One turning vector, and how many steps it has turned:
The counts run from 0 to 696.
-0.544	1.018	-0.049	-0.892	1.641	-1.204	2.463	-1.480	1.573	-1.593	-0.431	-0.923	-1.479	-4.535	-1.723	0.563	0.871	-1.306	-0.122	0.617	-0.748	0.272	-2.368	0.500	0.416	-1.198	-5.001	-0.804	1.268	-1.837	-3.131	-2.250	-0.058	0.619	1.728	0.121	-1.755	-2.795	-1.686	2.632	-1.733	-2.272	-1.367	-1.847	0.583	3.616	-0.706	0.458	-0.901	-0.710	-1.585	-1.369	0.565	2.684	-1.560	-0.454	2.341	2.560	0.327	0.344	3.390	-1.609	-0.733	-1.056	0.113
553
1.665	-1.790	0.184	0.445	2.098	0.020	0.784	-1.731	1.717	0.749	-1.622	0.479	0.177	0.433	0.377	0.810	-2.418	1.472	-0.466	0.376	-0.957	-2.247	-4.017	-1.408	0.808	0.721	1.127	-0.579	-1.176	-1.467	-1.019	0.405	-4.604	-2.751	-1.547	-4.122	-1.068	-2.973	-0.238	1.648	2.457	-2.935	-1.024	-1.835	-2.617	0.629	2.114	0.464	-0.797	1.209	-2.389	-3.375	0.930	-0.197	0.233	0.102	3.044	-0.568	1.960	-1.698	2.043	0.631	0.010	-2.598	-0.930
684
0.574	-1.460	0.795	-0.578	1.911	-2.358	-1.197	0.180	-1.442	-0.175	-0.508	-0.083	-1.731	2.188	-1.942	-0.035	-0.245	0.621	0.726	-0.046	1.676	-4.086	-0.682	-2.347	4.101	0.630	2.286	-2.987	0.845	-1.178	-0.344	-1.051	-4.202	-2.733	-4.903	-3.280	-0.154	-0.099	-1.075	0.691	-0.416	-1.508	-0.389	-0.849	-1.826	-0.410	2.169	2.992	-0.003	1.117	1.454	-2.320	-0.253	-0.549	0.669	0.442	3.145	-1.701	2.438	1.565	-0.268	-1.223	0.361	0.290	-0.682
439
1.163	-0.744	0.100	0.534	0.676	-0.905	-3.254	-0.240	-1.016	-1.223	0.631	-0.742	-3.196	0.498	-0.906	-0.318	0.377	2.132	3.629	1.336	-0.044	-0.734	0.427	3.037	2.982	0.110	2.921	1.297	2.360	-1.267	-2.014	-0.616	0.116	0.676	-1.561	-0.373	-1.031	-2.561	-0.386	0.004	0.055	3.111	0.807	1.585	0.643	1.093	0.533	0.562	-0.177	-2.232	1.493	-3.064	-1.264	-2.879	1.462	1.932	-1.083	-2.596	-2.608	3.123	-0.713	2.599	-0.845	1.899	-2.066
147
0.342	0.325	-0.406	-0.573	0.921	-0.007	1.284	0.676	1.178	0.681	0.290	-0.511	-0.749	-2.520	-2.547	2.632	-1.675	1.962	1.347	-0.497	-1.271	-0.151	-4.977	1.700	-0.176	0.484	-1.081	1.599	1.112	-2.250	-3.007	0.942	-1.026	0.805	-0.354	-3.990	-1.743	-2.648	0.329	1.224	1.712	-2.900	-1.381	-1.079	-2.061	2.861	2.280	-0.811	-0.666	0.322	-2.029	-2.928	2.293	1.177	0.216	2.885	2.260	1.784	-0.954	-0.149	2.356	2.137	0.338	-0.845	-2.227
436
0.656	-0.715	2.059	-1.792	0.492	-2.563	-2.440	-0.471	-0.106	-1.094	-1.180	0.024	-1.220	1.142	-2.572	0.279	1.083	2.397	1.359	1.500	1.739	-3.465	1.025	-2.818	4.279	-0.052	3.853	-2.179	0.832	-2.404	0.832	-0.792	-3.028	-3.045	-6.529	-0.817	-0.362	-1.935	-1.650	1.012	-0.713	0.919	-0.411	-0.093	0.102	1.389	0.672	3.948	0.840	1.850	0.794	-0.813	-1.374	-0.272	1.253	1.723	1.561	-1.927	-0.516	1.257	1.489	-0.710	0.488	-0.091	-2.152
402
3.146	0.583	0.984	-0.453	1.882	1.593	1.573	-2.577	1.686	-0.221	-1.114	0.596	1.145	-1.943	1.428	1.508	0.093	-3.348	0.927	0.815	0.261	0.082	-0.411	-0.118	-0.764	-3.298	-3.213	-0.476	-1.814	1.997	-0.576	0.320	-2.103	-0.977	3.355	1.106	0.153	-3.968	-2.996	3.613	2.312	-1.146	0.603	-2.112	-0.199	2.191	-0.715	-1.031	-0.906	1.077	-3.167	0.652	0.113	-0.696	1.585	-2.517	-0.817	-0.261	1.178	-1.714	-3.588	-0.115	-1.495	-1.920	1.089
88
3.122	0.242	-0.049	-0.115	0.773	0.562	1.759	-0.239	-0.389	-0.800	-1.741	-1.294	0.557	-0.435	-0.775	-0.149	5.847	-1.783	3.751	1.950	1.402	-2.540	0.395	-1.562	-1.552	-0.796	0.711	1.530	-0.467	-0.576	0.179	-0.813	-4.020	-0.612	-0.165	2.250	3.760	0.273	-3.784	-0.898	1.112	-1.171	-0.220	-0.067	-0.532	2.142	-0.500	0.510	-2.057	0.713	-2.139	-0.026	2.750	-0.032	1.724	0.091	-0.947	-4.316	1.907	-3.265	-1.689	1.188	2.445	-2.417	-0.008
350
1.754	-0.745	-1.832	-0.130	2.425	1.039	0.416	-2.864	-0.018	0.782	-1.160	-2.890	-1.030	-5.456	-1.956	-0.558	1.558	-2.141	3.851	0.481	-1.864	2.361	-1.563	-0.708	-1.562	1.253	-1.503	2.424	1.170	-0.604	-1.908	-0.632	0.101	1.906	2.432	-0.178	0.913	-0.643	-2.571	1.580	-0.573	-1.589	-0.236	-1.881	0.697	3.839	0.125	-2.473	0.322	2.102	-0.601	-0.809	1.600	1.006	0.059	-1.486	-0.039	0.500	-0.972	-1.831	1.153	1.244	0.560	-2.110	-2.189
343
3.279	0.125	0.451	1.194	3.816	0.170	-2.758	-0.363	-0.485	-2.746	-2.628	1.612	-1.315	0.236	0.090	-1.640	0.644	-0.112	-1.215	0.256	-0.778	0.523	0.480	0.679	2.058	-0.716	2.326	-0.949	-2.080	-2.060	1.011	-0.415	-3.288	-3.578	-0.263	0.686	-3.566	-5.240	-1.951	2.010	-0.129	4.146	-0.356	0.227	0.516	-0.808	0.129	1.358	0.744	-1.057	-1.379	-1.069	1.234	-2.903	-0.036	-1.208	-1.790	-2.024	-2.294	2.352	0.907	2.028	0.711	0.499	-1.236
639
1.940	0.017	0.073	-2.528	0.268	0.953	2.431	1.498	0.319	-1.181	-0.845	-0.199	-0.914	-3.778	-1.233	-0.085	2.285	-0.408	-2.145	0.806	1.274	0.962	-0.276	2.121	-1.854	-1.752	-4.634	-0.437	0.345	-1.070	-0.725	-1.314	-2.547	-0.804	1.061	3.007	2.410	-1.083	-1.688	-0.540	-1.219	-2.853	-1.167	-1.066	1.373	4.248	-0.798	0.782	-0.725	-1.075	-2.499	1.200	3.054	2.307	1.147	1.362	-1.134	1.538	0.191	-2.342	-1.458	0.588	-1.574	-0.199	3.367
26
1.723	-1.205	-0.123	0.194	0.180	0.741	-0.202	-1.629	2.796	-0.614	-0.094	0.892	1.844	1.345	0.876	1.795	0.269	2.335	0.836	0.991	-1.336	-1.919	-2.020	2.701	1.147	0.526	-0.364	1.895	-1.913	-0.854	-1.399	1.293	-3.555	-2.272	-0.647	-3.413	0.406	-5.071	1.461	3.014	4.797	-1.321	0.424	-1.924	-2.551	-0.241	1.954	0.050	-1.410	0.913	-2.538	-2.203	-0.353	-2.032	1.728	-1.166	0.759	-0.796	1.743	-2.380	0.487	3.626	0.364	-1.595	-0.665
411
1.100	0.550	-1.754	-0.040	1.030	2.177	1.178	-1.828	-0.084	-0.318	-1.316	-1.705	2.829	-4.366	-1.719	2.204	3.195	-1.042	2.272	-0.496	-2.224	1.597	-0.181	2.135	-0.643	-1.049	-3.830	2.939	0.879	0.364	0.127	0.190	-0.604	-0.031	0.349	-0.023	2.179	-2.811	-0.801	3.186	1.150	-0.433	-0.469	-1.326	-0.802	2.890	0.029	-0.780	-0.877	2.541	-3.182	1.522	0.981	-0.797	0.610	-0.448	-1.616	1.047	0.406	-1.509	0.592	2.362	-0.522	-0.101	-3.032
616
2.944	0.263	1.863	-1.842	-0.972	2.590	1.962	-2.337	2.227	-0.782	0.758	0.093	1.678	-2.555	0.673	2.420	0.885	-2.340	2.204	1.190	0.890	0.108	-1.341	0.696	-1.790	-2.028	-1.990	1.214	0.547	1.002	-2.104	1.023	-1.155	1.198	0.460	0.958	0.940	-0.922	-2.435	1.682	2.677	-1.068	0.052	-1.873	0.816	3.965	-0.875	0.033	0.235	1.360	-2.602	0.317	0.277	-0.200	3.013	0.434	-2.253	-1.071	0.338	-1.981	-4.746	0.293	-2.767	-1.934	0.260
89
2.515	-0.537	1.029	0.474	3.825	-1.005	1.389	-0.152	-0.992	-1.772	-2.588	0.521	-2.062	0.560	0.078	-1.465	1.660	1.831	-3.721	2.056	1.052	0.638	0.896	-0.834	2.270	0.333	-0.589	-2.901	-1.257	-1.825	2.204	-0.357	-3.421	-2.982	-1.969	2.557	-0.329	-1.401	-0.053	1.573	-2.874	2.081	-2.574	-0.300	2.007	0.948	-0.619	3.375	0.247	-2.229	-2.484	0.253	1.141	-0.536	-1.320	-2.053	-1.144	-0.854	0.025	2.283	1.129	0.505	2.240	0.768	1.904
521
1.430	-1.266	2.258	1.443	-0.727	1.320	1.691	-2.589	3.861	-1.477	0.059	-1.496	-1.677	0.449	-0.164	1.933	1.411	2.242	3.077	1.763	-0.592	-2.244	-4.157	1.228	-0.562	0.115	-0.090	2.661	0.525	-0.445	-4.574	1.398	0.604	1.477	-1.045	-1.150	-1.004	-0.093	0.591	1.384	2.999	0.044	-2.083	-1.921	0.127	2.491	-0.209	-0.671	-2.225	-1.487	-2.667	-2.182	-1.893	1.553	0.787	0.539	1.682	-1.538	1.413	-0.506	1.599	3.370	-0.098	0.498	-0.826
319
-0.884	0.117	1.630	-1.730	-1.309	-2.568	2.463	-0.881	-0.130	-0.633	1.092	-1.760	-1.836	-1.843	-2.687	2.069	3.978	-1.268	2.418	1.383	2.207	-2.375	0.931	1.243	1.814	-1.665	-3.328	-0.521	2.818	-0.793	-3.415	-1.179	1.888	2.360	-1.460	-0.141	2.159	0.800	-3.015	-0.009	-2.425	-1.474	-0.443	-0.014	-0.060	4.735	-0.242	1.291	-1.093	-0.338	1.455	-0.893	-2.665	1.420	0.121	1.898	1.210	-0.230	1.356	1.270	-1.471	-1.732	-0.496	1.517	0.641
308
1.158	0.514	0.209	-1.185	4.664	-1.825	0.221	2.362	-2.518	-0.697	-0.993	-0.485	-0.764	-3.328	-1.542	1.255	-2.326	-0.498	2.129	-1.331	-1.479	1.977	-0.760	0.113	3.126	0.143	-2.805	-1.012	2.414	-2.069	-2.476	-0.152	0.129	0.481	1.855	-3.281	-3.048	-3.438	-1.455	1.576	-0.985	0.472	0.190	0.245	0.310	1.791	2.846	-0.393	1.732	-0.266	-1.227	-3.271	1.939	-2.076	-0.227	0.472	-0.294	0.828	-1.858	3.904	-0.277	-1.022	-0.694	1.009	-2.035
434
2.836	-2.203	0.979	-1.262	2.747	2.177	1.025	-0.032	-1.068	1.157	0.400	-1.621	-2.004	-1.050	1.049	-0.514	0.617	-0.327	2.170	0.588	1.799	1.382	-1.468	-0.850	-1.603	2.680	0.485	1.386	0.965	2.430	-0.178	2.099	-1.835	-0.273	1.541	1.494	2.652	4.430	0.296	-0.979	1.346	-1.333	-0.253	-0.745	1.591	2.743	1.623	-0.798	1.519	-1.098	-1.398	-2.569	2.476	-0.731	1.640	-1.376	-1.809	-2.741	-0.135	-0.373	-4.939	0.708	0.568	-0.147	0.840
15
1.873	0.034	1.702	-0.379	1.423	-0.017	3.530	-0.619	-0.468	-0.980	0.600	-2.227	-1.867	-3.107	-1.721	3.072	0.589	-0.937	5.058	0.916	-0.533	-0.234	-2.497	1.011	-1.093	0.115	-1.405	2.624	1.904	0.094	-4.940	1.714	1.928	4.084	3.139	1.429	0.359	1.460	-2.283	-0.346	1.137	1.009	-0.656	-0.934	0.503	3.738	0.570	-3.026	-0.157	-0.249	-2.841	-1.005	0.771	-0.348	0.566	1.210	-1.299	-2.373	0.043	0.374	-1.226	2.480	0.392	-0.098	-0.958
71
2.034	-2.574	-0.396	-1.337	-0.374	1.265	-0.022	-2.310	0.928	1.678	-0.832	-1.434	0.413	-0.008	-1.624	1.879	0.248	0.039	2.237	1.132	1.099	-2.572	-2.879	-3.427	0.061	0.628	3.358	-0.286	-0.425	0.557	0.610	0.175	-4.888	-1.967	-4.172	-0.844	2.775	-0.249	-1.278	-0.408	2.012	-1.545	-1.291	-0.795	-2.130	1.843	0.211	1.449	0.318	3.014	-0.907	-1.951	0.153	-0.921	2.095	0.840	1.299	-2.475	0.712	-2.935	-0.783	1.123	1.193	-2.014	-1.867
648
1.330	-1.355	1.908	-1.092	1.756	0.120	0.231	0.746	-1.578	0.598	0.644	0.116	0.748	0.446	0.781	2.337	-2.331	-2.122	2.224	-0.718	1.529	-2.797	0.366	0.151	2.446	-1.497	-1.719	-1.630	0.790	1.215	-1.792	1.151	-1.852	-1.122	0.398	-2.329	0.499	0.397	-1.577	1.252	1.947	-1.214	1.694	-2.169	-0.576	1.071	2.354	0.026	-0.230	-0.191	0.667	-2.636	-1.162	-4.484	1.525	1.469	-2.057	-2.180	1.136	2.665	-6.574	-2.529	-1.331	0.493	1.164
451
2.802	0.823	-0.544	-0.594	0.110	1.673	-1.364	-0.748	2.412	-1.383	-3.205	-1.723	0.344	-2.378	-1.830	0.187	2.214	2.685	-0.015	1.257	-1.102	-0.085	-0.719	0.805	-0.610	-0.820	0.249	1.089	-0.587	-3.068	0.607	-1.077	-2.938	-1.843	-4.146	1.861	-0.166	-4.755	-0.997	0.966	-0.195	0.522	-2.159	0.335	1.158	3.174	-0.831	2.062	-0.468	1.077	-1.946	1.276	0.713	2.056	0.873	1.279	-0.676	0.506	-2.705	-0.896	2.691	2.939	-1.178	-0.696	-1.458
119
1.189	-1.509	0.393	-1.607	0.473	-0.407	-1.047	-1.174	-1.597	1.255	-1.169	-1.960	0.545	1.157	-2.586	0.840	0.663	-0.770	3.016	1.057	1.666	-1.844	0.175	-4.321	1.088	0.884	3.968	-0.422	0.906	0.327	1.376	0.543	-3.560	-2.090	-5.328	-0.328	2.905	0.986	-2.343	-0.783	0.175	0.395	-0.440	-0.925	-1.426	2.330	0.994	2.018	0.938	2.629	0.346	-0.508	-0.307	-1.057	1.808	1.003	-0.348	-3.647	-0.017	-1.353	-2.679	-0.818	0.975	-0.448	-2.083
649
0.382	0.601	1.531	-2.411	0.998	-1.558	1.463	0.325	1.224	-2.115	-2.033	0.723	-2.271	-0.965	-2.213	-1.061	2.812	1.869	-3.524	1.202	1.224	0.022	-0.348	2.997	1.753	-1.338	-3.662	-1.914	0.148	-2.745	0.068	-1.690	-2.306	-1.843	-1.720	2.972	-0.657	-2.636	-0.458	1.287	-1.832	-1.033	-2.453	0.804	2.149	2.442	-0.797	3.818	0.000	-2.123	-2.129	0.754	0.935	2.259	-0.796	0.575	-0.287	1.501	-1.311	1.213	1.313	0.486	-1.364	1.088	2.872
273
2.271	-2.676	1.199	-0.422	0.813	0.701	1.013	-1.573	1.044	0.224	-1.017	-2.076	-2.361	0.742	-1.226	0.322	2.125	1.460	1.637	2.284	1.843	-2.105	-2.788	-3.495	-0.788	2.239	2.922	-0.093	0.087	-0.410	0.087	1.055	-2.765	-1.614	-4.206	0.980	2.603	3.998	0.052	-0.745	0.268	-0.725	-2.585	-0.460	1.329	3.000	-1.010	2.126	-0.685	-0.403	-1.531	-1.584	0.465	1.589	0.477	-0.009	-0.033	-2.889	1.449	-1.036	-1.193	0.889	2.428	-0.985	1.311
40
2.893	-1.851	0.441	1.516	3.598	-0.327	2.383	-1.125	-3.513	-0.245	-1.091	-0.385	-3.101	1.360	0.537	0.953	1.266	-1.113	1.010	0.919	0.300	0.359	0.969	-0.707	1.039	0.201	0.863	-1.204	-1.039	0.901	-1.161	1.626	-1.065	0.195	-0.569	1.099	2.027	1.702	-1.247	0.278	-1.385	4.128	-2.861	0.976	1.206	1.996	0.493	-0.569	-0.438	-2.264	-1.300	-2.404	0.155	-3.215	-0.876	-0.310	-1.953	-3.591	0.929	3.656	-2.057	1.595	3.547	2.378	0.912
277
1.064	0.578	1.810	-0.426	2.615	-0.619	3.266	-0.701	1.359	-0.857	-0.662	0.022	-0.262	-2.817	0.070	2.832	-2.004	-0.455	1.121	-0.414	-1.064	1.736	-1.573	0.878	0.093	-0.928	-5.326	-0.798	0.244	-0.306	-3.521	0.534	0.609	0.666	3.081	-0.839	-1.667	-1.843	-0.582	3.902	0.172	-1.274	-2.593	-2.621	1.505	2.526	0.473	-0.790	0.027	-0.863	-4.730	-0.777	1.519	0.721	-0.925	0.334	-0.084	2.091	0.674	1.789	0.564	0.513	0.104	0.639	0.114
280
1.779	1.238	-1.025	0.064	2.545	1.093	0.200	1.521	-3.366	0.473	-1.707	-2.442	1.878	-3.314	-3.714	3.210	1.468	0.600	4.994	-0.709	-0.934	-0.279	0.970	1.194	2.261	-0.204	-0.552	2.233	1.786	0.463	-0.971	2.320	-0.142	0.597	-3.226	-1.088	2.128	1.056	-1.039	0.138	0.976	1.847	-0.681	-0.395	-0.247	2.370	2.033	-1.312	0.616	2.746	-2.039	0.463	-0.379	-1.413	1.380	2.246	-2.994	-1.612	-0.448	2.937	-3.518	0.812	1.034	3.491	-2.950
407
1.569	-3.127	-0.234	0.235	1.788	1.741	1.554	-2.635	0.536	1.925	-0.962	-1.422	-3.530	-1.001	-1.396	1.025	0.436	2.708	0.082	1.480	0.926	-0.432	-1.807	-1.088	1.116	3.443	2.913	0.147	-0.823	0.111	0.442	1.752	-2.394	-1.863	-5.466	0.261	3.961	2.455	1.542	-0.360	-0.881	0.974	-3.120	-0.501	0.429	3.829	-0.311	1.488	-1.315	-0.660	-0.278	-0.875	-2.197	0.613	-0.441	0.818	-0.453	-1.570	0.135	1.163	-0.671	1.281	3.065	1.083	0.974
3
0.057	-0.902	-1.037	-1.618	1.987	0.013	-3.033	1.995	-1.279	-1.013	-0.468	-2.979	-0.371	-1.518	-3.470	-0.119	-0.592	1.540	3.292	-1.689	0.893	-0.848	0.026	0.502	4.315	0.546	0.100	0.496	3.953	0.026	-0.687	0.757	-0.847	-0.933	-3.144	-0.100	-0.326	0.609	1.783	0.775	-0.564	1.035	0.205	-0.246	2.566	1.441	1.659	0.883	1.756	1.565	2.646	-0.722	-1.789	0.699	0.961	1.210	-0.980	0.835	-3.897	3.019	-2.669	-2.048	-3.615	1.855	-1.564
172
1.591	0.226	-0.916	0.432	0.029	1.602	2.245	-2.656	0.930	-0.128	-0.079	-1.029	1.634	-4.037	0.359	2.109	2.546	-2.805	1.532	0.489	-0.869	0.935	-0.423	2.852	-1.623	-2.058	-4.649	1.431	0.571	0.538	-1.608	-0.132	-0.581	0.086	2.695	0.933	2.855	-2.809	-1.880	2.851	0.676	-1.200	0.476	-1.683	0.268	3.665	-0.617	-1.142	-1.801	2.193	-1.777	1.142	-0.688	-0.621	0.825	-1.171	-1.378	0.386	1.269	-1.874	-2.122	0.805	-1.021	-0.621	0.638
579
3.073	-1.117	-0.850	0.110	1.192	1.691	0.228	0.084	-1.523	0.576	-1.611	-1.457	-0.050	-0.321	-2.476	1.615	1.600	1.444	2.088	1.791	0.195	-0.659	-1.043	-1.668	0.201	1.304	4.698	0.568	-0.791	-0.457	1.680	0.463	-4.136	-2.236	-6.114	0.022	3.634	-0.029	-1.437	-1.552	0.556	0.995	-1.646	1.269	-0.973	1.550	0.720	1.513	-0.753	1.404	-0.592	-1.100	1.027	-1.388	1.539	1.953	-0.969	-2.739	-0.229	0.178	-0.204	2.541	3.408	0.845	-2.155
158
1.874	0.354	0.716	0.189	3.263	-0.857	-0.029	-0.023	-0.798	-0.383	-1.443	-0.386	0.301	-3.110	-1.108	1.237	-3.346	-2.556	1.505	-0.533	-0.528	0.436	-1.194	-1.603	3.110	-3.103	-1.954	-1.140	0.284	-0.762	-2.596	-1.217	-1.077	0.592	2.796	-2.514	-3.482	-4.229	-3.506	2.983	0.197	-0.189	0.292	-0.797	-0.897	2.111	1.385	-0.291	1.281	0.418	-1.015	-1.888	0.757	-1.400	-0.761	-0.079	0.823	0.750	-0.426	2.067	0.079	-2.014	-1.629	-1.743	-1.597
397
0.478	-2.198	3.156	-3.272	1.786	-1.693	-0.605	-1.748	1.415	-0.566	-0.570	-0.271	-2.727	1.752	-0.554	-0.028	-1.688	2.198	-1.137	0.853	2.093	-0.932	-1.333	-1.177	3.904	1.659	1.249	-2.257	1.263	-1.360	-0.035	-0.437	-2.348	-2.758	-4.999	-0.401	-1.860	0.697	1.155	2.778	-1.020	-0.262	-2.520	-1.414	1.773	1.793	0.034	3.248	2.606	-1.849	1.364	-1.480	-2.097	0.447	0.073	-0.660	0.787	0.144	-1.063	2.680	-1.257	-1.251	-0.646	0.688	-0.047
247
0.378	-2.059	-1.697	-1.425	4.898	0.413	0.976	-0.199	-1.523	1.145	-1.919	-2.302	0.124	-4.831	-1.016	-1.820	0.105	-1.069	0.000	-1.113	-0.482	3.623	-1.746	-0.695	0.798	2.526	-3.194	0.477	1.917	-0.740	0.985	0.004	-2.465	-1.787	1.841	-0.399	1.844	0.264	0.372	2.273	-1.688	-1.525	-1.326	-2.414	2.039	2.176	1.157	0.889	2.049	0.602	-2.380	-0.199	2.251	0.289	-0.823	-2.408	-1.407	3.683	-1.884	1.683	-0.040	-1.857	-0.622	-0.016	0.347
497
